First come named turns, each shown by rows before and after it. For each pair of rows after them, which turns, in which order, take the first row to the second? The first pair is done for you.
kerup (before -> after):
.14  -.02  .32  .09  -.02  -.01  -.17  .09  -.05  .20  -.14  .42  .08  -.23  -.08  -.07  .01  .24  -.15  -.21  -.15  .20  .05  .02  .09  .26  .03  .09  .11  -.29  -.12  .07  -.07  .07  .07  -.27  -.05  .31  .28  -.20  .27  -.21  .00  -.06  .01  -.18  .05 -> .14  -.04  .31  .10  -.02  -.05  -.21  .09  -.09  .17  -.17  .40  .09  -.20  -.04  -.05  .00  .25  -.17  -.24  -.21  .19  .06  -.02  .12  .27  .02  .12  .12  -.29  -.08  .07  -.10  .12  .05  -.27  -.07  .30  .23  -.17  .25  -.18  .00  -.08  .06  -.20  .04
.04  .10  .16  .24  .03  .10  -.03  -.07  -.08  .07  -.04  .02  -.08  -.02  -.04  .04  -.01  .11  .03  .14  .20  -.05  -.18  -.10  -.01  .10  .10  -.03  -.11  .08  -.03  .11  .29  .20  -.06  .17  .20  .20  -.03  .08  .14  .21  .04  .16  -.01  .13  -.01 -> .08  .11  .18  .21  .05  .11  .05  -.04  .07  .18  -.01  .06  -.07  -.03  -.15  -.07  -.02  .07  .10  .13  .21  .07  -.15  -.11  -.07  .04  .13  -.09  -.17  .10  -.08  .12  .31  .01  .02  .09  .25  .16  .11  .00  .13  .10  .11  .10  -.12  .04  -.06
.06  .09  -.07  .17  -.09  .01  .10  .05  .01  .11  -.10  .06  -.02  -.02  -.10  -.04  -.05  .02  .01  .01  -.01  .19  .06  .01  -.18  -.08  .11  -.02  -.01  -.01  -.06  -.02  -.01  -.30  .05  -.01  .00  .07  .14  .05  -.07  -.04  -.11  -.05  -.03  .01  -.12 -> .10  .01  -.07  .12  -.13  -.06  .05  .02  -.06  .08  -.13  .03  -.02  .03  -.02  -.03  -.08  .04  -.01  -.06  -.12  .20  .06  -.01  -.13  -.05  .07  .05  .03  .01  .03  .01  -.08  -.25  .02  -.04  -.05  .04  .04  .09  -.09  -.03  -.13  -.13  .07  -.04  -.14
.34  .17  .30  .09  .07  -.05  -.09  -.03  .14  .22  -.08  -.11  .12  .04  -.07  .01  -.20  -.03  -.24  .14  -.05  .14  .09  -.06  .07  .16  -.02  .01  .00  .11  .20  .27  .14  -.01  .46  -.14  -.16  -.20  .23  -.02  .13  -.05  .16  -.04  -.40  -.15  .05 -> .36  .08  .30  .06  .05  -.15  -.14  -.06  .05  .16  -.12  -.16  .13  .09  .04  .06  -.23  -.04  -.25  .09  -.16  .12  .08  -.10  .13  .20  -.09  .09  .04  .17  .28  .31  .06  .07  .38  -.14  -.23  -.20  .11  .07  .09  -.02  .11  -.13  -.26  -.18  .03
lud (before -> after):
.01  -.32  -.17  -.42  .26  -.10  -.01  -.16  -.38  .06  -.29  .16  .05  -.04  .05  .33  -.03  .12  -.15  -.19  -.01  .06  .07  -.05  -.02  .20  .13  .13  -.17  .00  .03  .04  -.19  -.20  -.20  -.19  .18  .14  .01  .05  -.14  .03  -.07  -.02  .02  -.28  -.06 -> -.11  -.30  -.21  -.44  .28  -.04  .05  -.09  -.34  .00  -.26  .13  .04  -.08  -.01  .33  .02  .13  -.18  -.14  .04  .00  .11  .02  -.03  .16  .17  .07  -.19  -.05  -.03  -.06  -.25  -.18  -.21  -.16  .20  .16  .05  .01  -.16  .01  -.06  .03  -.03  -.17  -.06
.14  -.05  -.10  -.13  -.12  -.15  .03  -.07  .13  .17  .01  -.01  -.11  -.02  -.13  .08  -.06  .03  .03  -.10  -.25  -.05  -.06  -.06  -.06  .03  -.22  .06  .01  .16  -.04  .15  .03  -.28  -.01  -.01  .12  -.06  -.06  -.05  -.22  -.04  -.09  -.12  .00  -.28  -.14 -> -.05  -.01  -.20  -.22  -.09  -.06  .11  .03  .22  .07  .04  -.08  -.11  -.09  -.25  .11  .03  -.01  -.05  -.07  -.21  -.16  .02  .05  -.09  -.02  -.14  -.02  .00  .08  -.12  .04  -.14  -.31  -.02  -.03  .11  -.06  .03  -.14  -.25  -.06  -.07  -.07  -.10  -.14  -.14
-.18  -.04  .09  .01  -.03  .07  -.08  .02  -.07  -.16  -.03  -.03  -.01  -.09  .07  .12  .02  .05  -.03  .16  .06  -.06  .00  -.03  .14  .09  .01  .06  .06  -.13  .00  -.06  .09  .21  -.08  .22  -.03  -.03  -.03  .10  .02  .05  -.07  .17  .08  .09  .02 -> -.03  -.09  .15  .03  -.04  -.02  -.14  -.05  -.08  -.08  -.05  -.01  .00  .00  .15  .08  -.03  .06  .02  .11  -.03  .03  -.05  -.11  .13  .09  -.07  .14  .08  -.05  .08  .02  .15  .16  -.08  .18  -.05  -.06  -.09  .16  -.01  .03  -.10  .08  .13  -.03  -.02
zop (before -> after):
.07  -.28  -.04  -.09  .02  -.06  -.04  .02  .00  .00  -.14  .12  .03  .08  .13  -.02  -.04  .05  .15  -.04  .05  .21  .00  -.08  .05  -.10  .02  .12  .19  .02  .06  -.03  -.01  -.03  -.03  -.05  -.05  .03  -.06  .27  -.12  -.16  .05  -.22  .15  -.03  -.22 -> -.08  -.23  -.07  -.07  .04  .00  -.07  .01  -.09  -.16  -.14  .09  .03  .04  .17  .13  -.01  .10  .06  .00  .12  .05  -.01  .01  .07  -.08  .02  .11  .22  -.07  .04  -.10  -.05  .17  -.14  .08  -.09  .09  -.14  .26  -.08  -.07  .00  -.12  .17  .15  -.17
-.13  .13  .00  .09  .04  .19  .02  .07  -.02  -.14  .07  .07  .05  -.02  .01  .13  .07  .01  -.02  .04  .05  -.10  -.05  .06  .09  .15  .04  .03  .12  -.14  -.05  -.15  -.13  .13  -.11  .14  -.07  .03  -.11  .04  .13  .22  -.04  .11  .04  .14  .10 -> -.09  .06  -.03  -.04  .06  .18  .19  .15  .23  .01  .06  .07  .05  -.02  -.16  -.11  .10  -.10  .08  .01  -.03  .03  .07  .08  -.01  .04  .13  -.04  .05  -.04  -.12  -.14  -.22  -.22  .02  -.05  -.04  -.07  .15  -.06  .04  .01  .07  -.03  -.11  -.02  -.02
-.17  .24  .12  -.21  .30  .07  -.24  -.29  .01  .78  .08  .03  .14  .16  -.22  -.53  .07  -.01  .10  -.09  .16  .23  -.18  -.01  -.11  .00  -.32  .04  .07  -.20  -.45  -.12  -.09  -.17  .08  -.38  -.35  .21  -.14  .02  .13  -.16  -.17  .17  -.62  -.28  .24 -> -.13  .28  .19  -.07  .28  .03  -.39  -.40  -.22  .70  .05  .06  .13  .19  -.06  -.35  .04  .07  .06  -.07  .20  .17  -.28  -.06  .00  .12  -.43  .14  .14  -.23  -.35  -.08  .05  .13  -.01  -.22  -.36  .29  -.39  .15  .21  -.02  -.27  .28  -.47  -.21  .32
gim (before -> after):
.33  -.20  .17  -.04  -.02  -.36  -.25  -.24  -.44  .00  -.18  .07  .03  .10  .29  .12  -.18  .06  .08  -.38  -.10  .12  -.18  -.17  .26  .24  -.23  .33  .31  .19  .29  .16  .14  .09  -.28  .09  -.06  .10  -.41  .11  .06  .13  -.15  .08  .20  -.12  -.11 -> .47  .08  .30  .18  .07  -.14  -.05  -.18  -.16  .34  -.06  .33  .06  .06  -.03  -.08  -.15  .07  .26  -.21  .20  .37  -.28  -.20  .07  .19  -.11  .14  .16  .25  .05  .21  .60  -.23  -.03  .09  .18  .16  -.04  -.08  .13  -.01  -.02  .28  -.18  -.17  -.08
-.27  .01  -.05  -.02  -.09  .23  -.03  .18  -.15  -.06  -.01  .01  .09  -.11  -.16  .13  -.12  .17  -.10  .16  .21  -.15  -.35  -.08  .29  -.24  .02  .15  -.08  -.02  -.08  -.05  .10  .02  .09  -.01  -.24  .17  .19  -.10  .03  -.05  -.14  -.05  -.10  .15  .06 -> -.30  -.02  -.06  -.03  -.12  .19  -.06  .16  -.21  -.12  -.03  -.03  .09  -.11  -.12  .15  -.14  .15  -.14  .15  .15  -.17  -.34  -.08  .31  -.24  .01  .17  -.09  -.02  -.04  -.08  .04  .08  .05  -.03  -.27  .17  .12  -.07  .01  -.02  -.15  -.08  -.05  .15  .05
-.04  .00  -.13  .07  -.30  .30  .19  .04  .15  -.17  -.17  -.11  -.28  -.36  .12  .13  -.20  -.32  -.09  -.01  .13  -.11  -.06  .23  -.15  -.35  .30  -.07  -.14  -.31  -.41  -.14  -.02  .05  -.09  -.12  .37  .04  .03  -.14  .04  .18  .05  .41  -.33  .26  .23 -> -.08  -.15  -.18  -.04  -.34  .18  .05  .00  .00  -.32  -.23  -.20  -.28  -.31  .28  .21  -.22  -.32  -.16  -.11  -.01  -.21  .00  .21  -.06  -.29  .23  .04  -.07  -.35  -.29  -.13  -.20  .22  -.21  -.11  .24  .04  -.16  -.04  .01  .27  -.01  .34  -.15  .28  .20
Then:
Each pair is two turns apart.
-.35  .17  .06  .46  .13  .10  -.20  .03  .06  .09  .00  .50  .12  .12  .23  .23  .14  -.01  .08  .14  .01  -.04  -.09  -.05  -.03  .13  -.12  .20  .19  -.06  -.12  -.13  .30  .16  -.24  .51  .27  .25  -.01  -.03  .04  .30  -.13  .44  .23  .30  .33 -> -.38  -.02  -.07  .02  .13  .07  .11  .24  .57  .27  -.01  .39  .09  .09  -.16  -.23  .17  -.28  .18  .00  -.21  .14  .23  .06  -.25  -.18  .13  .04  .05  .07  -.23  -.23  -.13  -.56  -.04  .04  .19  .03  .47  -.27  -.21  -.09  .11  .06  .00  .01  .09 -> zop kerup
.02  .19  .11  .22  .14  .04  -.08  -.18  -.27  -.03  -.05  .07  .02  .06  .16  .11  .04  .15  -.06  .03  .20  -.07  -.16  -.12  .12  .02  -.11  .08  -.08  .04  .09  .06  .36  .20  .04  .04  .12  .15  -.18  .12  -.01  .20  -.02  .29  .18  .11  -.10 -> -.32  .07  -.10  -.08  .13  .09  .03  -.03  -.14  -.28  -.06  -.15  -.03  -.05  .04  .15  .16  .04  -.24  .00  .14  -.33  .07  .12  .10  -.10  .04  -.03  -.08  -.08  .01  -.18  -.12  .16  -.03  -.02  -.04  .11  -.07  .02  -.10  .19  .02  .23  .15  .27  -.12 -> zop gim
.06  .30  .07  -.14  -.23  .06  .11  .14  .11  .04  .13  .18  .16  .06  -.06  -.17  -.33  -.01  .23  .08  -.27  .22  .08  .03  -.03  .04  .26  .00  -.15  .29  .23  .04  -.04  -.06  .28  -.13  .05  -.23  .29  -.13  .06  .10  -.05  -.12  .03  -.09  .05 -> .03  .24  .04  -.11  -.26  -.04  -.07  .08  -.15  -.15  .08  .11  .14  .10  .18  .03  -.37  .03  .13  .03  -.36  .06  .04  .00  .10  .16  .16  .12  -.04  .23  .37  .05  -.15  .26  .11  -.02  -.04  -.19  -.01  .01  .09  .27  -.16  -.12  .28  .01  .06 -> kerup kerup
.06  -.13  -.05  -.08  .03  -.03  -.02  .05  .09  .09  -.03  -.07  .06  .06  -.10  -.11  -.02  .00  .00  -.02  -.14  .06  .07  .01  -.04  -.05  .03  .01  -.02  .07  .06  .02  -.09  -.22  -.02  -.14  -.06  -.07  .06  .01  -.08  -.08  .08  -.09  -.02  -.14  -.12 -> .17  -.09  .02  .04  .01  -.05  -.06  -.02  .05  .17  -.04  .01  .07  .07  -.05  -.09  -.03  .04  .05  -.02  -.11  .14  -.02  -.08  -.01  -.01  -.04  .03  -.02  .10  .09  .10  .08  -.20  .01  -.10  -.01  -.07  .03  .06  -.01  -.04  .05  -.03  .01  -.19  -.09 -> lud zop
-.27  -.14  -.18  -.16  -.09  -.22  -.09  .03  -.14  -.31  .06  -.15  -.02  .04  .23  .19  .03  -.02  -.20  -.06  -.20  -.34  .16  -.03  .25  .00  -.01  .04  .08  -.15  .12  -.06  -.40  .25  -.24  .13  -.16  .02  -.27  .06  -.13  .20  -.03  -.15  .25  .04  -.05 -> .14  -.21  -.03  -.16  -.14  -.36  -.06  -.03  .05  .05  .01  -.03  .02  .18  .22  -.12  -.07  -.09  .01  -.20  -.40  .02  .12  -.25  .17  -.04  -.07  .12  .01  .11  .22  .16  -.24  -.12  -.08  -.10  -.10  -.11  -.15  .07  -.22  .00  .04  -.38  .25  -.39  -.20 -> zop zop
.13  -.02  -.08  .09  .14  -.02  .05  -.01  .18  -.15  -.10  -.21  .01  .21  -.12  -.01  -.09  -.25  .00  .01  .04  .02  -.03  -.04  -.03  .24  .18  .05  .00  -.10  .15  .02  .05  .05  -.11  .07  -.17  -.04  -.40  -.11  -.10  .04  -.09  -.17  .14  -.06  -.07 -> .16  .08  -.02  .17  .18  .04  .13  -.01  .27  -.04  -.07  -.11  .02  .18  -.21  -.08  -.08  -.25  .07  .06  .15  .09  -.08  -.06  -.07  .21  .20  -.01  -.04  -.09  .09  .03  .22  -.04  -.02  .07  -.09  -.01  -.28  -.17  -.08  -.01  -.05  -.09  .03  -.08  -.06 -> gim gim
-.19  -.20  .00  -.36  .05  -.06  .10  .17  .17  -.02  .19  -.23  -.09  -.20  .23  .16  -.06  -.18  -.10  .03  -.10  -.12  .07  .02  .10  -.09  .16  .29  -.09  .22  .01  -.03  -.46  -.38  .00  -.20  -.25  -.20  .29  -.06  -.23  -.02  .08  -.10  -.24  .00  .22 -> .06  -.18  .16  -.11  -.01  -.21  -.16  -.04  -.18  -.01  .16  -.16  -.05  -.07  .56  .35  -.17  -.06  -.08  .01  -.13  -.08  -.14  -.17  .24  .11  -.06  .51  .00  .23  .22  .17  -.14  -.01  -.09  .02  -.23  -.11  -.09  .18  -.10  .16  -.07  -.02  .01  -.06  .32 -> zop kerup
-.02  .32  .27  .25  -.16  .40  .16  .05  .22  -.03  .07  .14  .05  .05  .22  .09  -.12  .11  -.09  .07  .14  .08  -.05  -.24  .08  .12  .05  .10  .11  .10  .03  .08  .49  .02  .02  -.16  -.20  -.16  .27  .23  .12  -.02  -.26  -.06  -.04  .03  -.05 -> -.15  .33  .22  .23  -.15  .44  .12  .09  .15  -.18  .06  .08  .03  .02  .26  .19  -.10  .12  -.15  .11  .19  -.05  -.04  -.15  .11  .13  .06  .08  .12  .00  .01  -.01  .42  .15  -.05  -.11  -.24  -.11  .24  .23  .12  .03  -.31  -.02  -.02  .19  .01 -> kerup zop
-.68  -.21  -.01  .15  -.02  .24  -.25  -.19  -.02  .05  .06  -.49  .13  .09  .09  .52  -.09  -.10  -.26  -.33  -.18  -.44  -.24  .16  .16  -.19  .21  .18  .28  -.06  -.05  -.23  -.43  .30  -.04  -.28  -.13  .10  -.11  .02  .13  .40  -.04  .09  .59  .29  -.06 -> -.10  -.33  .21  .22  -.08  .00  -.26  -.32  .15  .56  -.02  -.31  .19  .31  .14  .13  -.27  -.18  .08  -.50  -.44  .07  -.32  -.17  .07  -.18  .08  .31  .24  .30  .13  .12  -.13  -.12  .18  -.54  -.03  -.07  -.02  .11  .04  .14  .04  -.20  .65  -.32  -.25 -> zop zop
-.21  .42  .14  .13  -.31  .21  -.09  .19  -.04  .22  .22  .13  .16  .10  -.49  .06  .37  .17  -.05  .24  .10  -.02  -.02  -.24  .12  -.28  -.07  -.40  -.16  .38  -.48  -.10  .43  .17  -.07  .22  .15  .01  .20  -.25  .06  .03  .07  .19  -.43  .13  .25 -> -.22  .43  .15  .20  -.34  .19  -.18  .15  -.19  .14  .20  .11  .16  .10  -.36  .19  .34  .23  -.11  .24  .10  -.08  -.08  -.26  .20  -.20  -.15  -.33  -.12  .33  -.42  -.06  .47  .39  -.14  .31  .13  .07  .01  -.17  .11  .14  .01  .25  -.32  .20  .29 -> lud zop
.08  .19  .13  .17  .06  .11  .01  -.07  -.16  .06  .07  .15  -.05  .00  -.12  .10  .00  .07  -.05  .05  .21  .08  -.19  .12  -.01  .02  .01  .05  .11  .00  -.01  .02  .26  .17  -.04  .17  .04  -.03  .02  -.16  .12  .07  -.03  .21  -.26  .15  .10 -> .28  .04  .15  .03  .02  .00  .07  -.04  .02  .23  .02  .14  -.03  .08  -.15  -.13  -.09  -.04  .07  -.07  .00  .28  -.11  .03  -.06  -.06  .03  .07  .09  .15  .06  .11  .18  -.17  .05  -.05  .02  -.15  .14  -.17  .01  -.12  .04  -.04  -.24  -.15  -.04 -> kerup kerup
-.19  -.19  -.08  .05  .09  .01  -.18  .00  -.25  .02  -.12  .05  .02  -.03  .18  .07  -.26  -.09  -.13  .04  .13  -.10  -.01  .04  .15  -.15  -.07  .07  .08  -.01  .06  -.02  -.13  .09  .06  .01  -.16  .08  -.02  .02  -.02  -.03  .01  -.11  .12  .04  .02 -> -.05  -.05  .00  .19  .12  .08  -.14  -.02  -.16  .23  -.06  .20  .03  -.04  .09  .00  -.27  -.05  -.02  .13  .26  .05  -.09  -.01  .07  -.13  -.09  .01  .04  .04  -.02  .04  .16  .00  .17  .03  .00  .09  .10  -.04  .03  -.08  .04  .00  -.02  .00  .04 -> gim gim
.03  .02  -.03  -.19  -.08  -.11  .14  .00  .12  .05  -.10  -.16  -.09  .04  -.02  -.04  .08  -.05  .02  -.05  -.06  .07  .11  .12  -.04  -.07  -.02  -.16  -.10  .00  .05  .05  -.27  -.11  .14  -.17  .00  -.13  .07  -.02  -.12  -.16  .17  -.08  .00  -.14  -.07 -> -.05  .01  -.06  -.14  -.09  -.14  .02  -.04  -.09  -.13  -.12  -.19  -.11  .03  .13  .15  .09  .02  -.08  -.04  -.05  -.10  .05  .14  .07  .00  -.07  -.07  -.03  -.10  .12  .02  -.32  .20  -.01  -.04  -.07  -.06  -.17  .06  -.05  .03  .08  .00  .14  .01  .01 -> kerup kerup
.16  -.14  -.29  -.25  .03  .01  .09  -.15  -.02  -.01  -.05  .04  -.18  .06  .24  .13  .08  -.13  -.06  .01  .09  -.30  -.27  .29  .04  .07  -.05  -.23  .13  .00  .02  .06  .10  .20  -.08  .11  .03  .31  -.17  .17  .14  -.11  .06  -.03  .15  .28  .36 -> .37  -.21  -.24  -.29  .02  -.06  .15  -.15  .18  .24  -.07  .09  -.15  .13  .15  -.12  .02  -.23  .08  -.07  -.02  -.05  -.25  .17  -.05  .03  -.06  -.21  .09  .16  .04  .17  .16  -.13  .06  -.08  .05  .21  -.02  .15  .07  -.28  .13  -.20  .11  -.01  .24 -> zop zop
.11  .15  .11  .09  .08  .11  -.13  .24  .50  .34  .25  -.09  -.28  -.03  -.35  .08  .06  -.14  -.03  .06  -.09  .38  -.02  .42  -.14  .28  .06  -.14  .32  .20  -.29  .02  -.43  -.33  .28  -.19  -.40  -.35  .07  -.09  -.02  -.49  .03  .00  .00  -.08  -.03 -> -.05  .27  .10  .32  .07  .14  -.36  .12  .07  .01  .25  -.13  -.30  -.07  -.06  .52  .07  .05  -.21  .14  .04  .07  -.18  .44  .05  .45  -.07  -.03  .43  -.01  -.21  -.02  -.33  .30  .02  .18  -.45  -.15  -.35  .08  .14  -.16  -.17  .28  .21  .28  .17 -> zop zop
.10  .10  .09  .22  .10  -.09  -.03  -.18  .07  -.01  .08  .22  .03  .04  -.02  .27  -.06  .07  .17  -.03  .34  -.01  -.12  .07  -.16  .21  -.02  .16  -.05  -.19  .07  .09  .52  .10  .09  .14  .11  .04  .16  .14  .23  -.08  -.05  .03  -.16  -.09  .05 -> -.01  .11  .04  .19  .11  -.04  -.02  -.17  .06  -.14  .09  .18  .03  -.01  -.05  .36  -.02  .09  .10  .02  .38  -.12  -.07  .15  -.17  .19  .03  .13  -.04  -.26  .04  .00  .44  .19  .03  .20  .10  .04  .17  .12  .21  -.04  -.04  .09  -.18  .03  .08 -> kerup zop
.01  .04  -.10  -.13  .27  .06  -.14  .09  .14  .18  .38  -.08  -.02  .13  .04  -.20  .13  -.13  .06  -.30  -.02  .02  -.29  .13  .04  -.20  .13  -.01  .00  -.02  .09  -.03  .21  -.25  .06  -.10  .12  -.24  .05  .01  .08  -.20  -.03  -.07  -.07  -.12  -.11 -> .02  .13  -.05  .06  .30  .06  -.26  .03  -.06  .12  .37  -.03  .00  .13  .18  -.02  .13  -.03  .03  -.25  .08  -.05  -.44  .08  .14  -.07  .04  .07  .07  -.10  .12  -.01  .38  .03  -.02  .08  .14  -.16  -.16  .12  .16  -.05  -.11  .08  .03  -.02  -.03 -> zop kerup
.10  .08  .09  .16  .07  .07  .17  -.02  -.07  .23  .05  .08  .01  .00  -.14  -.02  -.04  .05  .13  .08  .14  .04  -.02  .14  -.29  -.17  .08  -.09  .00  -.08  -.15  .13  .17  -.02  .16  -.05  .22  .01  .19  -.04  .06  -.03  -.02  .08  -.11  .04  .09 -> .25  -.13  .09  .05  -.01  -.14  .08  -.09  -.14  .24  -.03  .00  .02  .13  .05  -.09  -.12  -.03  .15  -.09  -.16  .11  .03  .04  -.23  -.15  -.03  .08  .05  .02  .05  .23  .01  -.03  .09  -.18  .10  -.06  .03  .09  -.01  -.06  -.05  -.19  .14  -.18  -.01 -> kerup kerup
